0: [174 242 170  81 101 174 153 147 186 205  91  98 227 147  62 121]
1: [172 255 179  81 106 184 154 152 159 212 101  86 238 120  35 126]
2: [ 21 213  88  78 102 122  65 127 111 177 177  75 124  83  91 127]
3: [146 253 183  80 109 184 153 153 152 194 112  86 227 154  53 128]
4: [165 255 137 103  74 112 197 231 206 209 121 100 228 155  15 182]
5: [115 253 177  76 101 167 114 149 129 185 114  80 196 114  44 142]
6: [ 60 214 122  80 112 105  99 155 130 185 142 115 161 110  82 121]
7: [113 255 183  99 125 201 138 174 151 226 115  61 193 120  51 129]
8: [ 36 224  97  86 123 112 137 167 173 197 137  80 172 119  97  88]
9: [ 95 211  78  87  87 155 127 157 160 198 151 105 148 100  97 124]
10: [189 255 113  75  89 203 196 166 202 195 114 128 243 178  49 124]
11: [ 47 202 106 104 132 122  98 154 132 179 160  87 157  93  84 111]
12: [ 54 255  67 101  77 110 175 221 127 252 173 108 201  96  96  97]
13: [ 89 245 171 110 114 173 151 174 137 201 112  86 153 150  87 134]
14: [ 88 252 107 109  97 130 141 186 134 239 158 116 148 123  76 125]
15: [ 96 240 158  86 107 187  97 157 135 226 117  72 190  69  29 141]
16: [123 251 149  86 110 155 103 155 148 191 111  86 167 114  63 149]
17: [ 81 255 165  99 111 205 126 189 122 250 136  54 200 105  55 140]
18: [ 33 203  93 109 125  94  91 157 149 192 140  85 151 111  91 102]
19: [ 89 255 186  92 104 222 144 170 122 235 128  81 209 117  54 117]
20: [ 70 195 103  93 118 137 118 164 179 207 132  91 171 114 107  92]
21: [ 17 231  87  95 127 120 139 171 180 197 130  71 178 122  89 103]
22: [179 255 136 102 101 226 185 172 201 195  84 115 244 175  40 129]
23: [178 234 120  88 114 200 114 140 172 198 119  80 140 120  63 124]
24: [ 37 240  96  95 138 155 117 167 162 199 118  82 178 123  99  73]
25: [111 231  80  42  53 255 155 183 241 224 148  75 234 130  83  84]
26: [ 65 199  62  97  91 121 129 176 159 170 182  84 107 139 121 141]
27: [148 255 204  60  98 155 151 156 151 194  84  88 221 148  44 135]
28: [100 255 119 119  82  89 147 204 161 211 140 100 165 119  63 165]
29: [ 28 199  90  90 109 125  63 143  98 181 177  80 119  83  70 138]
30: [ 27 214 139  76 108 123  68 132 100 213 174  66 138  83  52 120]
31: [ 83 233  97  84  72 116 137 163 154 212 160 111 149 111 120 111]
32: [ 96 216 101 113 105 124 109 154 141 155 147 113 121 116 116 125]
33: [ 60 206  97  79 107 152 156 173 157 205 128  85 194 121 106 103]
34: [ 42 214 101 110 121 101 112 176 164 202 119  82 149 131  99 135]
35: [ 85 209  96  83 122 144 133 170 165 201 124  77 178 108 103 101]
36: [ 88 255  86 124 154 161 104 159 159 215 119 114 133 140 101  39]
37: [ 47 255  46 121  65 142 167 218 143 255 176 107 221  74  79  96]
38: [121 216 104 119 105 132 126 161 127 163 148 108 146 112  77 139]
39: [171 249 132 108 104 189 141 166 204 215  93  84 220 111  34 149]
40: [ 38 255  70  93  60 120 141 221 120 246 176 119 177 100  79 122]

[ 86 187  73 104  87 149 110 151 147 183 173  98 133 103 101 140] 9 32 26
[ 98 198  82  99  96 153 120 164 152 194 145  91 159  96  98 118] 9 35 20
[139 202 113 124 113 137 132 160 154 177 155 130 153 103  80 114] 38 32 9
[149 241 130  91  89 182 102 136 139 232 117  38 196  44  16 120] 15 5 16
[ 32 216 101  77 147 125 128 168 154 195 150  80 171  91  89  78] 8 21 24
[ 99 232 142  94 124 116 127 132 122 183 142  95 103 142 110 154] 32 38 6
[ 69 222  93 111  98 106  97 156 152 176 155 122 115 118 136  90] 32 31 18
[ 69 221 144  60  97 122 102 150 120 184 150  86 163 136  80 122] 6 11 16
[ 72 255 109  52 119 169 152 204 134 245 177  58 186  78  47  93] 17 14 33
[146 255 124 143 108 134 151 230 192 246 106  79 160 105  41 173] 28 39 4
[ 29 214 112  66 127  92 106 174 130 162 155 105 167 120  85 128] 6 11 18
[134 207 104 114 101 147 126 159 144 161 152 126 158 106  81 128] 38 32 9
[115 255 209  88 120 204 137 182 163 217 102  79 204 122  45 121] 7 19 3
[125 218 102 122 102 142 128 165 134 157 151 128 143 122  88 136] 38 32 9
[ 88 200 128  51 115 133  93 154 120 181 146  88 159 110  82 113] 6 11 35
[ 31 255 134 118 113 120 133 207 156 192 131 112 204 156   4 173] 28 14 34
[ 57 255 100  88  59  98 122 202 131 251 167 104 166 103  93 110] 40 14 12
[ 35 226 137  74 106 139  63 127 104 204 161  51 144  90  38 118] 30 29 2
[196 211 107  97  92 198 142 129 175 185 123 105 147 114  78 135] 23 39 16
[ 80 223  52  72  90 152 132 151 170 212 160  92 154  93  75  88] 9 35 31
[122 255 141  98  89  90 167 222 189 207 126  90 240 145  37 180] 4 28 39
[ 53 196  79 108  49 124  96 161 138 158 184  72 112 101 124 157] 26 32 2
[129 209 135  89  92 182 157 157 157 184 125 101 190 145  65 125] 3 0 13
[ 94 255 115 115  80  93 159 203 181 228 132 112 182 129  66 133] 28 14 31
[ 62 255 104  45 119 131 177 221 140 252 181  78 226  77  58  72] 12 37 40
[114 248  98 109 138 165 136 159 169 198 112 109 150 143  97  57] 36 24 35
[ 32 255 102  83  79 148 143 191 126 193 179  83 188 123  66 166] 40 14 28
[103 238 132 123 112  66 147 170 147 192 146 113 153 108  91 135] 28 38 14
[136 212 123 111 125 123 140 157 160 167 147 118 150 126  79 132] 38 32 9
[ 59 175  95  58  39 133 106 151 160 161 184  87 125 110 127 148] 26 9 31
[ 92 206  61  88  82 150  91 165 149 184 165  77 127  93  82 142] 9 26 32
[131 202  90 107 103 123 120 155 133 175 170 122 157 122  87 124] 38 32 9
[ 77 237  46 102 100 183 137 160 170 212 181 104 143  91  79  88] 9 31 35
[188 221  99 100 107 213 144 137 184 173 120  95 153 115  78 122] 23 39 16
[ 97 255  73 112 100 158 148 188 148 225 184 112 160 102  70  94] 14 9 31
[ 99 242 150 102 106 103 139 189 161 196 121  94 171 123  94 130] 28 13 16
[ 20 255  73  86  77 141 144 221 126 249 181 121 194  89  67 105] 40 12 37
[124 231  82 110 112 134 130 166 128 161 164  98 152 118  76 135] 38 32 9
[ 69 224  69 133  81  92 121 200 155 166 173  86 113 120 110 156] 26 32 34
[102 237 104  42 121 148 134 193 105 240 154  99 195  90  46 104] 14 35 15
[125 255 114 137  76 135 194 224 207 216 122 106 220 157  10 191] 4 28 39
[108 203  86  94 119 120 128 165 110 180 175 122 156 106  84 127] 38 32 9
[ 39 236 134  77 102 143  71 142 117 189 167  59 147  84  65 133] 30 2 29
[ 57 231  98  83  65 123 132 183 149 226 155  97 163 105 103  97] 31 14 9
[ 71 219  64  96  88 154 122 157 166 202 158  74 147  82  92 112] 9 35 20
[ 88 220 111 118  99  95  98 141 136 178 136 105  95 118 118 150] 32 38 6
[105 193  94  88 111 128 105 146 155 165 167 129 106 116 106 116] 32 9 38
[126 255  99 102 148 152 148 162 170 202 112 121 167 142 115  29] 36 24 35
